Each row has a name. After each piece below comes the name of the row it's from, unless a question asks for something else. Each question is about the rows just above it. Places in a row count from 0.

[133 129 134 121 127 122 127 122 131 153 162 140 132 123 125 135] : K219
[132 130 155 118 103 126 109 113  94 117 116  95 129 135 105 117] : K181
[169 139 184 163 105 185 131 208 117  57 149 174 174  95  77 200] : K35
[133 129 134 121 127 122 127 122 131 123 139 135 125 140 132 123] : K831
[141 145 216 119 114  98 119 109 116 106 176 126 122 175 133 100] : K2
[117 125 106 174 208 149 163 185 200 174 169 184 131 104 172 156] : K131
[136 127 134  84  50 116  93  74  58  87  72  72 124 140  80 108] : K997
[117 125 106 174 208 149 163 185 200 174 169 184 131 139  77  95] : K897
Which row holds [133 129 134 121 127 122 127 122 131 153 162 140 132 123 125 135]? | K219
[123 132 140 125 135] is which row, read backwards? | K831
[ 95  77 139 131 184 169 174 200 185 163 149 208 174 106 125 117] is which row reordered? | K897
q: [141 145 216 119 114  98 119 109 116 106 176 126 122 175 133 100] | K2
Row and place of [58] in the named rows: | K997, 8

[ 80 124 138 149 119 149] : K298
[ 79 125 150 148 119 116] : K897
[110 136 134 150 126 122] : K131
[119 148 117  79 125 139] : K913
[121 142 120 122 150 141] : K219
[ 79 125 139 148 119 115] : K181
[118 139 134 149 128 127] : K2
Where in the named rows is [115]? | K181, 5
[116  79 125 150 148 119] is which row reordered? | K897
[148 139 125  79] is which row, read backwards? | K181
Where in the named rows is [138]? | K298, 2
Row and place of [116] in the named rows: | K897, 5
Which row holds this, read backwards? [139 125  79 117 148] | K913

[121  90  73  34  63  90 223 123 131 199  48 163 164 186 219 130 129 112
 149 207  89  79 137  55 108 136 137  90  60 140 154 121  31 179 138 155
 114  59 142 131 195  82 119  92 135 126 169  73 229] -> K2
[111 116 211 143 133 131  94 148 167 101 155  46  78 126 116 121  58 208
 149 109 221 142 101 165 115 106 172 127 195  58 154 186 155 115  70 143
 166 214 128 182  52 142 164 133  79 117  70 133  88] -> K131
[159 207  84 153 191  82 116 115 139  79 144 176 196 133  95  64 118 131
 172 109 101 170  93 101 115 106 146 202 127 151  48  82 135 115 205  31
 140 103 137  41 134 137 142 174 111 212 119 126 129] -> K181
[ 70 134 109 172 167  88  52 149 154 143  58  94 116  46 131 208 164 117
 165 195 214 111 133 128 101 127 106  79  58 186 115  78 101 148 143 142
 116 126 166 115 182 211 221 133 142 155 121  70 155] -> K35
[150 181 165 212 214 155  30 123 139  57 229  98 100  87  34 113 149 109
 101 147 133 197  78 150 127 106 146 184 195 116  88 121 217  99 124  87
 153 192 118  92  63 157 142 195 111 126  78 179  48] -> K997
[131 116 142 133 109 204 137 115  46 144 112 163 100  80 126 203 219  35
  48 109  65 107 203 165 208 167  34  90  89 186 127 108 135 125 124 155
  68 103  99 143 175 142  66 112 215  69 185 165 118] -> K831
Which row holds [101 128 133 111 214 195 165 117 164] read backwards? | K35
Which row holds [ 92 119  82 195 131 142  59 114 155] read backwards? | K2
[101 111 182 186 172  70  78 106 165 195 143 128 127  79 133 155  52 208
 143 116 133 115 166 121 167 214 149 131 148 154 117  94  58 115  70 116
  46 133  58 142 109  88 142 164 155 221 101 126 211] is which row reordered? | K131

[137 128  39 127 145 115  91 131 143 125 132 124 110 142 149 109 114 110
 136 126 106 161 124 176 124 126 112 127 123 140 168 125 145 119 140 129
 145 163  85] -> K929
[132 126 128 106 126 123 115 140 136 140 143 110 149 126 119 110 161 127
 131 129 114 163 145 168 124 127  85  91 142  39 112 176 137 145 124 125
 124 109 127] -> K420
[137 128  39 127 145 115  91 131 143 125 132 124 110 142 149 109 114 110
 136 126 106 161 124 176 124 126 112 127 123 140 168 125 145 119 140 129
 127 163  85] -> K131
Which row holds [109 124 125 124 145 137] read backwards? | K420
[ 39  85  91 106 109 110 110 112 114 115 119 123 124 124 124 125 126 126
 126 127 127 127 128 129 131 132 136 137 140 140 142 143 145 145 149 161
 163 168 176] is which row reordered? | K420
Which row holds these entries in another order? [163 112  91 131 127 149 127 115 110 137 142 140 110 145 168 140 176 123
 132 124 119 114 136 129 127 145 128 126 124 161 143 109 125 106 126 124
  39  85 125] | K131
q: [137 128  39 127 145 115  91 131 143 125 132 124 110 142 149 109 114 110
 136 126 106 161 124 176 124 126 112 127 123 140 168 125 145 119 140 129
 127 163  85] | K131

[137 107 135 108 135 218 137 128 118 125 166 130 120 132 236 149 105 115] -> K131
[133 114 126 108  61 152 120 130 134 115 174 126 119 126 163  92 103 138] -> K35
[139 120 121 119  84  98 132 128 146 137 110 128 114 126 115 109 142 156] -> K929
[133 121 130 139 148 127 132 138 151 135 157 124 137 129 142 132 113 139] -> K420
[139 120 121 137 218 108 128 135 128 137 110 124 114 126 115 109 142 156] -> K181
[103 128 121  97 123 196 116 131  83 101 114 115 127 127 182 145 139  95] -> K997
[132 124 128 129 111 117 133 131 150 119 146 117 103 106 140 113 100 144] -> K831
[139 120 121 119  84  98 132 144 128 137 110 124 114 126 115  85 123 137] -> K219
[145 129 144 131 103 111 113 119 100 133 140 128 117 124 150 106 117 132] -> K897
[122 102 141 132 124 124 112 136 139 133  89 137 114 130 161 121  88 120] -> K913
Put [144 100 113 140 106 103 117 146 119 150 131 133 117 111 129 128 124 132] back in order: which row is it? | K831
Which row holds [128 137 218 135 108] read backwards? | K131
[101] is at row and place | K997, 9
Which row holds [113 111] read backwards? | K897

[143 151 139 136 194 158 192 200 142] = K35
[150 201 174 150 200 187 178 139 127] = K219
[159 121 157 167 190 188 174 214 118] = K897
[194 151 136 158 143 143 192 200 139] = K131
[170 134 125 129 198 156 189 201 119] = K913
[153 145 149 128 197 158 192 200 119] = K420
[153 145 149 128 197 158 173 200 119] = K298
[192 158 138 136 143 142 151 194 200] = K929
[200 192 136 138 158 194 143 142 151] = K831
Where do [143 151 139 136 194 158 192 200 142] appear? | K35
Which row holds [150 174 201] read backwards? | K219
Put [151 139 136 194 158 192 200 142 143] back in order: which row is it? | K35
[151 200 158 192 194 142 139 143 136] is which row reordered? | K35
[192 151 139 158 200 194 136 143 142] is which row reordered? | K35

[121 124 129 127 121  55 152 134 142 132  51 115 133 149 145  76 123 110
  40 163 117 113 182 115 216 121 107 117 211] : K831
[122 125 153 149 125 189 108 136 117 128 194 133 144 110 110 146 126 121
 161  99 129 128  97 117  17 124 118 123  82] : K131
[ 76 113 182 110 115  55 117 150 127 132 123 216 129 121 117 142 163 107
 134  40  51 124 133 115 211 152 121 145 121] : K929
[145  76 123 110  40 163 117 113 182 115 216 121 107 117 211 121 124 129
 127 121  55 152 134 142 132  51 115 133 149] is which row reordered? | K831
Put [124 118 123  82 122 125 153 149 125 189 108 136 117 128 194 133 144 110
 110 146 126 121 161  99 129 128  97 117  17] back in order: which row is it? | K131

[ 98 136 175 143  81 172  86 182 161 108  90 142 136 123  88 161 136 102
 167]  K131
[220 122  98 162 106 140 174 109 159 156 199 105 135 199 103 102 133 101
 105]  K913
[136 123 182  98  90  88 172  86 175 136 136 142 167 108 161 102 161  81
 144]  K929
[ 81 172  86 182 164 108  90 142 136 123  88 161 191 167 101 151 186 184
 182]  K897
[112 149  94 144  94  87 109  88 168 168 116  92 106 122 106 131  66 155
 133]  K420
[101  96  99 121  49 104 110 109  57 110 122 111 156 129  75 122 121  63
  97]  K181
[105  76 105 127 121 126  62 118 178  66  74 133 102 103 105 199 135 118
  90]  K298
Which row holds these entries in another order? [ 81  86  88  90  98 102 108 123 136 136 136 142 143 161 161 167 172 175
 182] | K131
q: [136 123 182  98  90  88 172  86 175 136 136 142 167 108 161 102 161  81
 144] | K929
Which row holds this, read backwards? [161  88 123 136 142  90 108 161 182  86 172  81] | K131
Which row holds these entries in another order? [156 129  75 122 121  63  97 101  96  99 121  49 104 110 109  57 110 122
 111] | K181
[133 102 103 199 135 105] is which row, read backwards? | K913
Which row holds these entries in another order? [ 62  66  74  76  90 102 103 105 105 105 118 118 121 126 127 133 135 178
 199] | K298

[175 104 162 137 104]  K831
[184 140 126  95 141]  K219
[123 160  76 138 166]  K997
[101  46 116 153 106]  K929
[126  86  96 190 109]  K897
[ 78 108 140 109 189]  K35
[ 99 119 154 119  41]  K298
[ 93  84 114 169  79]  K913
[124  90 111 133 132]  K181
[133 178 125 184  58]  K2
[154 162 190 109  96]  K420
Where in the named rows is [41]? | K298, 4
Which row holds [ 96 109 190] read backwards? | K420
Which row holds this, read backwards? [132 133 111  90] | K181
[ 96  86 126] is which row, read backwards? | K897
Row and place of [78] in the named rows: | K35, 0
[ 99  41 154 119 119] is which row reordered? | K298

[167 154  67  97 158  65  94 160 250] = K298
[207 145  69  42 141  99  96  74 210] = K831
[198 113  79  86 121 136  78  24 218] = K913
[238  86  63  45 110 108  79  97 242] = K420
[198 113  79  86 151 107  97 101 217] = K929
[203 112  83  96 136 161 103  85 222] = K131
[241 107  92  87 150  59  79 127  86] = K219
[200  90  71 107 172  81  79  96 201] = K897
[185 125  74  58 149  87 109  90 215] = K35
[203 100  75  95 160 101 107 107 202] = K2
Row and place of [238] in the named rows: | K420, 0
[85] is at row and place | K131, 7
Row and place of [24] in the named rows: | K913, 7
[ 85 222 203 112  83  96 136 161 103] is which row reordered? | K131
Row and place of [58] in the named rows: | K35, 3

[131 127  89 104  92 131 116 137 135 130  91 115 142 178  84 118 173 119
  90 116 128 152 171 111 119 123 179  78 164 151 115 129 169  85 108 137
 118 134 176 117 124 120 138 114 129 118 129  96 136 122 177 120 172  97
  97 136 102 196 109 145 121] -> K131
[116 163 103 156  56 157 174 127 123  91 102 137 161 199  53 144 174 117
  72  43 113 120 201  95 166 110 167  67 157 154 111 156 225 110  51 135
 132  54 166 114 158 100 165 104 121  94 125   7 187 149 182 106 207 110
  65 154 135 247 127 148 100] -> K420
[ 91 157 154  56 154 161 166  95 157 111 225  65 110  67 158 135 102  43
 207  72 199 132 100 110  94 117 137 187 201 106 148 125 167  51 166 110
 247  53 182 174 174   7 135 156 113 114 100 115 165 121 156  54 163 123
 127 104 103 120 144 149 127] -> K219
[128 132  86 106  82 138 120 138 129 124  94 117 148 182  79 118 175 123
  82 116 135 149 175 100 125 119 182  77 166 157 114 128 180  84 102 139
 115 125 178 118 125 117 140 118 129 113 140  84 139 126 184 119 173  96
  94 138 102 213 106 140 122] -> K2
[120 165  96 150  64 160 166 127 119  94 101 126 153 197  56 127 169 123
  69  61 121 124 198  80 167 114 176  76 166 160 108 148 220  98  54 134
 131  72 167 115 150  99 160 108 121 100 136  22 178 146 187 112 189 108
  66 147 119 242 123 139 109] -> K897
[125 136  84 108  78 143 122 137 125 121  95 117 149 183  79 117 175 124
  79 113 139 146 177  94 129 116 185  75 169 160 112 128 185  84  97 140
 113 119 176 120 126 116 140 119 129 110 145  74 142 128 187 120 174  99
  92 141 102 220 108 138 122] -> K913
Put [117 140 116  94 138  82  84 117 120 118 129 125 106 140  86 180 148 178
 139 182 125 128  94 106 129 125 140 100 184 119 119 138 175 213 114  96
 138 126 102 102  79  84 122 118 166 149 124 139 115 123 182 113  82 128
  77 157 135 175 118 173 132] back in order: which row is it? | K2
Where in the named rows is [151]? | K131, 29
Which row holds these entries in another order? [  7  43  51  53  54  56  65  67  72  91  94  95 100 100 102 103 104 106
 110 110 110 111 113 114 116 117 120 121 123 125 127 127 132 135 135 137
 144 148 149 154 154 156 156 157 157 158 161 163 165 166 166 167 174 174
 182 187 199 201 207 225 247] | K420

[163  51 136 133] -> K913
[132 192 191 145] -> K131
[ 65 146 132 191] -> K35
[163  51 136 111] -> K929
Which row holds these entries in another order? [136 111 163  51] | K929
Which row holds these entries in another order? [146 191  65 132] | K35
Where in the named rows is [65]? | K35, 0
Which row holds [163  51 136 111]? | K929
[145 191] is which row, read backwards? | K131

[129 168 169 119 124 129 164] -> K929
[120 146 161  94 112 120 157] -> K35
[129 164 168 128 119 124 169] -> K897
[115 114  34 113 120 114  45] -> K831
[141 181 100 180  96 135 129] -> K997
[129 119 169  86 124 129 164] -> K420
[130 143  91 143 135 129  96] -> K2
[137 153 145 155 140 137 145] -> K219
[135 158 103 158 142 135 106] -> K131
Which row holds these entries in another order? [ 34  45 113 114 114 115 120] | K831
[91] is at row and place | K2, 2
[135  96 180 100 181] is which row, read backwards? | K997
Put [164 129 124 119 169 168 129] back in order: which row is it? | K929
Where in the named rows is [106]? | K131, 6
Which row holds this, read backwards? [ 96 129 135] | K2

